The rows of R fall into a few groups, which share some directions, and each row is roughly a mix of its group's hidden directions.
R:
[[-10  12   0 -13 -19 -32 -22  33  10  -8]
 [ 30   0  -7   0   1 -22   4 -10   5  44]
 [-14  31  17  -9 -18 -15 -33  10  17   7]
 [ 30 -21   6  32  12  -1  21 -10 -11  20]
 [  0 -17  -6  27  29  29  15 -22  -3 -13]
 [ 17 -29 -19  25  22   8  19  -6 -10 -20]
 [-18   2  10 -35 -38  17   2   6  -6 -10]
 [ 21   6  -7   2  16  30   4  -1 -36 -24]
 [ 43   2  19  13 -16  14  20  -3   8  15]
 [-14  32  16 -10 -12 -21 -24   7  15  23]
 [ 31 -10  40   7   6  -9  25  -2  -9   4]
 [  4  -7   5 -21  16  19  -4  28 -13 -39]
 [-40 -21 -12  14  26 -17  -2   7  -4  13]
 [  8  28 -10 -23  -8   1  -2   0  28  35]
 [ -3  16  -3 -14   0 -29 -20   3  43   7]
 [ -9  -5 -11  15  -1  21   8  -3 -48 -17]
 [-39   7  12 -16 -29   5 -27   0   3  -2]
 [ 54   4  11 -14  -4  12  -1  -1  10  -9]
 [ -6  25   0   6 -18 -13 -28 -21   8  33]
 [ 28 -10  16 -22 -18  -3  16 -23  22  19]
 [  7  -4  32 -18  11  10   8  14 -33 -24]
 [ 39  21  -5 -11  12 -12 -13  -2  31   6]
 [-11 -12  -9   7  20  24  -3   7 -11 -45]
 [ 25  -2  -6  26  34 -24  -2  -9  13  17]
 [ -6 -11  -4  19 -13  21  15  -5 -46  -9]
 [  8  23  -5 -13   7 -24 -16  -2  41  13]
 [-15  31 -21  -7  -8 -10 -27  -7  22  23]
 [-19   1   7 -24 -43  20   7   7 -15  -5]
 [ -3  27   0  18  -7  -1 -17 -31   8  34]
 [ -4 -27  -8   7  15  22  35  -7 -16 -23]
 [-15  -4  27 -28  -7   9 -19  17 -22 -23]
 [ -4   3 -24  -1  37  25  22   1  17 -14]
 [  2  -1 -18 -21  34  14  29  13   9 -20]
 [ -7   0 -21  16  34  30  13 -23   8  -6]
 [  7 -24   0   7  32  20  27  -7  -9 -25]
 [ 19 -34 -19   6   5  14  29  -5 -23  -6]
 [ 23  16  10 -26  -2  -9  13  20  29  22]
 [ 26 -23 -10  31  29   0  16  -8  -9   3]
 [ 26   2   3   3  33  -4  41  -2 -11  -4]
 [-18   3 -38  14  26 -20 -15  -4 -16   5]
 [ -7  15  11   5 -22 -25  -2 -21  23  34]
 [ -7 -37  -1   4  13  16  15  -1 -38  -3]
 [-14   5 -39  11  -9 -12  -6 -11  33  16]
 [-11  16   7   1  34 -12 -22  -3  30 -22]
 [-40   3  11 -24 -25  13 -20   0   3  -6]
 [-17  -1  14 -24  -2  -2 -23  24 -24 -28]
 [ -3   5  23   9  -4 -18  14 -27 -12  38]
 [-34 -24  21  -7 -30 -12  -1   9  13  -3]
 [ -1  -6  22   6 -22 -10   2 -29  -7  39]
 [ -4  -5 -35   6  42  -3   5  -3   4 -21]
 [ 14  41 -15  -9  13 -10 -23   2  22 -10]
 [ -5  32  -9 -15  13 -16 -27   8  30 -12]
 [-15 -14   0  40   8   5 -16 -28 -15 -14]
 [ 13  -4   4 -17  28   8  -1  30 -12 -34]
 [ 29 -18  36   8   9   0  30   2 -10  -3]
 [-29  -7 -16   1  32  -5  11  10  -8 -34]
 [-20  27  18 -22 -30  -2 -21   9   6  11]
 [  5  -6 -27  -7   7  16 -18  27  16 -34]
 [ -3   4  21  17  -6  12 -13  14 -43 -21]
 [ -2  -6  25 -25   4  14 -18  25 -18 -28]
 [-12  31  16 -10 -18 -14 -32   9  16  13]
 [-23  17   1 -38 -23  -1 -18  11   9 -15]
 [-20  11 -36 -27 -13   6 -14  21  14   0]
 [ 31   5 -25  17   6   8   5 -15 -36   4]
 [  7   1  20 -23 -29 -30  -5  26 -13   1]
 [ 29 -15 -14  33   0  -4   5 -18  -8  28]
 [-45 -14  -3  16 -15  -3  13  -6 -23  11]
 [  5 -21   0  -2  24  18  31  16  -7 -31]
 [  1   5 -22  21 -11 -10  12 -25  28  29]
 [ 30  27  -8 -10   5 -17 -11  -9  33  16]
 [ -5 -25 -21  11  29   2  24   0 -13 -28]
 [ 29 -19  10  23  -5  -8  24 -10  -9  30]
 [ 21   5  15 -35 -26  -9  10  11  -5  25]
 [ 17  10  -6  16  41 -21 -15  -8  20  12]
 [-10   9   5  24  -4 -13 -26 -39 -11  15]
 [-23  20 -35 -22 -11  -4 -24   9  14   5]
 [ 19   2 -24  23  12   3  25 -16  26  20]
 [-12   5   1 -20   6 -28 -18   3  42   8]
 [  7 -26   1  -4  22  16  29  15  -9 -31]
 [-27   7   7 -15 -11 -25 -15   6  38   3]
 [  0  -5  14   5  33 -22  15   6 -14 -37]
 [ 29  -4 -10   4  37   5  17  19  -7 -22]
 [-17   7   4 -20  14  15   5  22 -14 -41]
 [ 28  35  -3 -10 -12 -11 -17  -1  29  -6]
 [ 30 -16   0  30  19 -11  17 -13  -3  24]
 [  4 -19  17  44  15   8  -1 -25  -5  -7]
 [ 39  24  -3  -6   8  -9  -4  -7  30  17]
 [ 13  -6 -34  22   8  -9   2 -13  25  29]
 [-14 -10 -26 -11  22  10   7  25  13 -33]
 [ 18   4 -25  -7  43 -16 -11  -7  16   4]
 [-28  25  -7 -29  -4   0 -25  10  13 -19]
 [ 21 -14 -22  17  42 -12  11  -6  -5  10]
 [ 21  -9 -12  31  37 -11  10 -11   1  15]
 [ 43  35 -11   8   9   1  -9  -1  12   0]
 [ -2  -3   9 -20  13  23   3  23 -15 -40]
 [ -4  10  -6  16 -16 -19  -9 -19  28  36]
 [ 10  -6  25 -16 -29 -29  -4  25 -15  -2]
 [-16  29  20 -12 -22 -16 -26   8  18  11]
 [  3   3  27   4  21  -7  -5  14 -46  -4]
 [ -6   8   8  30   2 -25  -7 -10 -30  28]
 [ -5 -14  18 -20  -9 -22  -4   3  42  14]
 [-21  24  10 -31 -32   0 -13   1  17   4]
 [  2 -26   6   4 -13  33  10   5 -23 -30]
 [  7  19   9  16  35 -15  33  -3 -15   8]
 [  8 -33  14   8  13   9  23   6 -21 -30]
 [-15   4  -4 -25 -11 -21  -2 -14  36  25]
 [ 10  23  -2 -34 -17 -10  -4  -6   7  36]
 [ 21  -1   7 -36  -6   5  29  29   5   5]
 [-41   3  14  -7 -30   2 -19 -12 -11  11]
 [-52  -9 -11  10   9  -4  -2   5 -20  -5]
 [ -2   6 -18 -13  22   6  -1  29   4 -41]
 [ 22   0  -9   8  35   2   4  25 -20 -26]
 [ 10  26 -11  26 -20  17  11 -11 -32  -1]
 [-18 -12 -22  14  36  -2  13   7 -13 -28]
 [ 27 -14 -38   0  14  -2  18 -13  -7  21]
 [  5  33  -9  -9   0 -21 -27   6  32  -9]
 [  9  -1 -17  17  48 -20   5  -8   8   7]
 [-27  17   5 -24 -27  17 -17   7   8 -22]
 [ 24  18  19  -1 -19  -7   3  -1  40  17]
 [-15   5 -23  16 -19 -11 -12 -18  29  28]
 [-29   3  22 -21 -36   0 -19  -8   8   5]
 [-16  -6 -35 -15  20  19   7  16  11 -25]
 [-37  11 -18  -2  17   5 -13   5 -24 -26]
 [ -2  22 -13  -5  45  -5  12 -23  12  -1]
 [ 30 -11 -25  33   4  -8  -1 -10   7  25]
 [-12   4   6 -13  10   4 -16  29 -26 -36]
 [ 37  37 -12  -7  10   3 -16  -1  10 -13]
 [ -2 -36   8   5   6  18  25  -7 -32  10]]

Each list below has two rows that fit no group; the rest each fit one group, if only roughly. Name those rows in the order they come.
  * j279: [-13  20  45   2 -18 -12 -12   5   4  19]
  * j153: [ 11 -14  -4  38  40   4   5  -4  -5 -13]
  * j942: [ -5  30 -15 -27  -7 -14 -29   4  18  15]
  * j139: [-20 -16  30  -6   5   1 -13  13 -27 -30]
  * j450: [-10 -27 -10  16  14  13  17  -6 -41   6]
  * j762: [-16   5  38 -28 -30   7   5  -3   6  -7]
  * j920: [ 32 -21  11  16  -6  20  26  -6 -20  14]
  * j546: [ 15  17  -1 -23  29 -12  19  18  30  -1]
  * j538: [24  6 -8  9 40 -9 31  8 -8 -7]
  * j539: [ -2  -6  -4  31  42   5  -6   3  -4 -26]
  * j931: [-40 -14   5  -3   2  -9  -6  18 -35  -7]
 : j139; j931
  * j118: [  1 -14 -38  -2  15  19   1   4 -12 -35]
  * j730: [ 37  -3 -23  23  11  -8  15  -9  21  16]
  * j227: [-29  14 -26   1 -16  -4 -39  -3   6   4]
  * j189: [ 12 -14 -24  21  44   1  12  -9  -5  -9]
  * j632: [ 21 -24   0  18  31   0  20  17  -9 -22]
  * j878: [ 24  -3   4  13  18 -26  11 -11   4  39]
  * j439: [-21  -3 -21   6  30 -10 -11   5   2 -39]
  * j588: [ 30  -8   0  10  -6 -16  18 -11  -6  42]
  * j981: [-20  10  10  -5 -31  -7 -25 -26  11  22]
  * j732: [ -8  -5  11  -3 -35  -6 -10 -26  14  33]
  * j3: [-15  13 -40 -32  12  11   0   9  14  -5]
  * j193: [-23   0  -4  -8  -7  26 -10  12  -8 -44]
 : j632; j981
  * j684: [ 18 -10  16  27 -18  27  20  -1 -27   3]
  * j142: [-27  -7  22 -29 -14  21 -13   8  -7 -23]
  * j557: [  3 -14 -12  32  42  -6  -1  -7  17   2]
  * j934: [-18  12 -18 -28  15 -26 -20   0  27  -5]
  * j514: [ -9  19 -36 -40   7   9   3   9   8   2]
  * j663: [  1  -8 -21  44   0  -9 -20  -6 -14  21]
  * j426: [-19  35 -25   4  10  -1 -16 -12  26  15]
  * j638: [-18   4  23 -15 -40  20  -9  13  -9 -13]
  * j47: [ 43  16  -3  17  -3  21  15 -14 -17   3]
  * j508: [ 28  -5   9 -13 -33  14   6 -16   7  30]
  * j948: [ -5 -29  10  -9   7   6  42  12   1 -23]
  * j765: [-15 -15 -20  24  27  19   3   6  13 -29]
 : j557; j948
  * j112: [ 13 -41   8   7   0  19  18  -1 -31  -1]
  * j880: [ 21  -7  23  -3 -32  -6  15  -9  -2  35]
  * j380: [-24 -25   0   0 -28  24   7  -3 -31   4]
  * j200: [-31  16  -3 -19  -2 -21 -24   8  28 -12]
  * j328: [ 19  -7  18 -12 -41   2  12  -4  -6  29]
  * j348: [ 13 -30  13  22  21  16  21  -7 -13 -23]
  * j91: [ -7 -14  -8  32  32  21   9  -6   6 -25]
  * j406: [ 17  -2  25  -9 -40  -3   9  -1   0  30]
  * j18: [-14 -13  -6  40  21  22  -1 -16   1 -19]
  * j152: [ 28  39  -5 -13   4 -21  -8   2  20  12]
  * j274: [ 16   0  21 -24 -36 -14  -1   0 -18  21]
  * j595: [  2 -29  -4  -1 -11  31  20  27  -9 -20]
  * j465: [ -5  -7  -9  -3  23  17 -15  31 -15 -35]
  * j596: [  3   3 -10  18  41  20  23  -1  17 -15]
  * j875: [ 11  25  11 -15 -22 -14  -8  -1  42   5]
 : j380; j152
  * j59: [ -7 -23  -6  -3  18  23  41   5   4 -20]
  * j646: [ 10  -7  37  37 -12  -7  -7 -17  -7  11]
  * j634: [ -1  -2   7  -1 -48   9 -20   2  -2  28]
  * j828: [ -5  15  12 -18 -38  10 -14   0  17  29]
  * j115: [  1 -10  -5  34  38 -14   3   8 -12 -20]
  * j323: [-15  33 -27 -19 -10  -3 -17   5  20  20]
  * j720: [  6 -15  12  41  27  13   2   3 -10 -22]
  * j98: [ 43  32 -13  -2   2  -2  -3 -16  10  13]
  * j580: [ 27  -3  23  -6 -27  10  15  -1  -6  34]
  * j820: [-24  -2  25 -32 -19  17 -19   6  -6 -17]
 : j59; j828
  * j697: [ 23   4 -36   6  26  -9   3 -10   3  29]
  * j390: [ 13  -8   2  -2  36  19  36   6   2 -19]
  * j725: [ -4  -9  -9  31  41 -20   8   5  -3 -18]
  * j964: [ -5  30 -26 -36  -4   4   5   3  11  21]
  * j80: [ 38  19  -9 -17  21  10  14  23   9   6]
  * j461: [-24 -11  16  -9 -29  21   9  11 -17 -28]
  * j61: [ 33  -9  -5   4  -4 -10  20 -19  35  17]
  * j542: [ 37 -20   8  14  -6  19  23  -5 -18  17]
  * j381: [ 28 -15  -4  -7  27  19  15  20  -5 -28]
  * j967: [ 17  -7  11 -16  25   6  42  12  -7 -16]
  * j94: [-20 -12 -11 -16 -26  24   0 -12  35  -6]
  * j243: [ 16  -1  -5 -23   8  25   6  23 -29 -26]
 : j80; j243
  * j654: [ 13  -7  36  25 -26 -15  -9  -7 -13  14]
  * j434: [-16  -7 -17  24  28   8  -3  10  20 -32]
  * j738: [-43  13 -24  -5  -2   2 -28  -2  11  -8]
  * j876: [-38  10  -7 -20   0 -19 -25   7  11 -20]
  * j325: [-18 -27  -6   9  19  11  13  -4 -42  -3]
  * j690: [ 13   5  25 -17 -26 -10   1   1  40   7]
  * j398: [ 42   8 -12  16  22  17   9  -8 -21   4]
  * j317: [ 26 -30  16  14  -9  17  24  -9 -18  16]
  * j490: [ -5 -10 -11  27  36  20  12  -1  14 -24]
  * j722: [-35   5  21 -24  -7  12 -17  12 -16 -20]
  * j530: [  5 -15 -11  12  24  15  18  -1 -19 -40]
 : j738; j530
  * j575: [ -5 -20  10  35   8   7   5 -28 -28 -12]
  * j548: [  9  17 -18   9  31 -24 -15  -8  15  27]
  * j703: [ 16  -5   0  31   6 -11  -1 -35  -4  31]
  * j928: [ -8  -2   0  42  29  10  -3 -27   0 -11]
  * j477: [-21   6  23 -44  -7   0  13   1  18  -9]
  * j868: [-13  16 -13 -26  13 -24 -21   2  33  -2]
  * j872: [-18  19  13 -34 -37  -4  -7   9   3   8]
  * j657: [ 18   0  18 -24 -35   9   5 -15   8  27]
  * j991: [-26   0   8  -9 -26  22 -14  10  -8 -35]
  * j610: [-39  14  18  -6   3  12 -12  11   1 -32]
  * j299: [-13   1  25  -6   5  15 -10  17 -39 -25]
  * j521: [ 28  -4 -14  39  25  10   3   8 -13  -9]
  * j597: [ -3  -4  38  -8 -27 -19 -12   0  17  23]
 : j703; j597
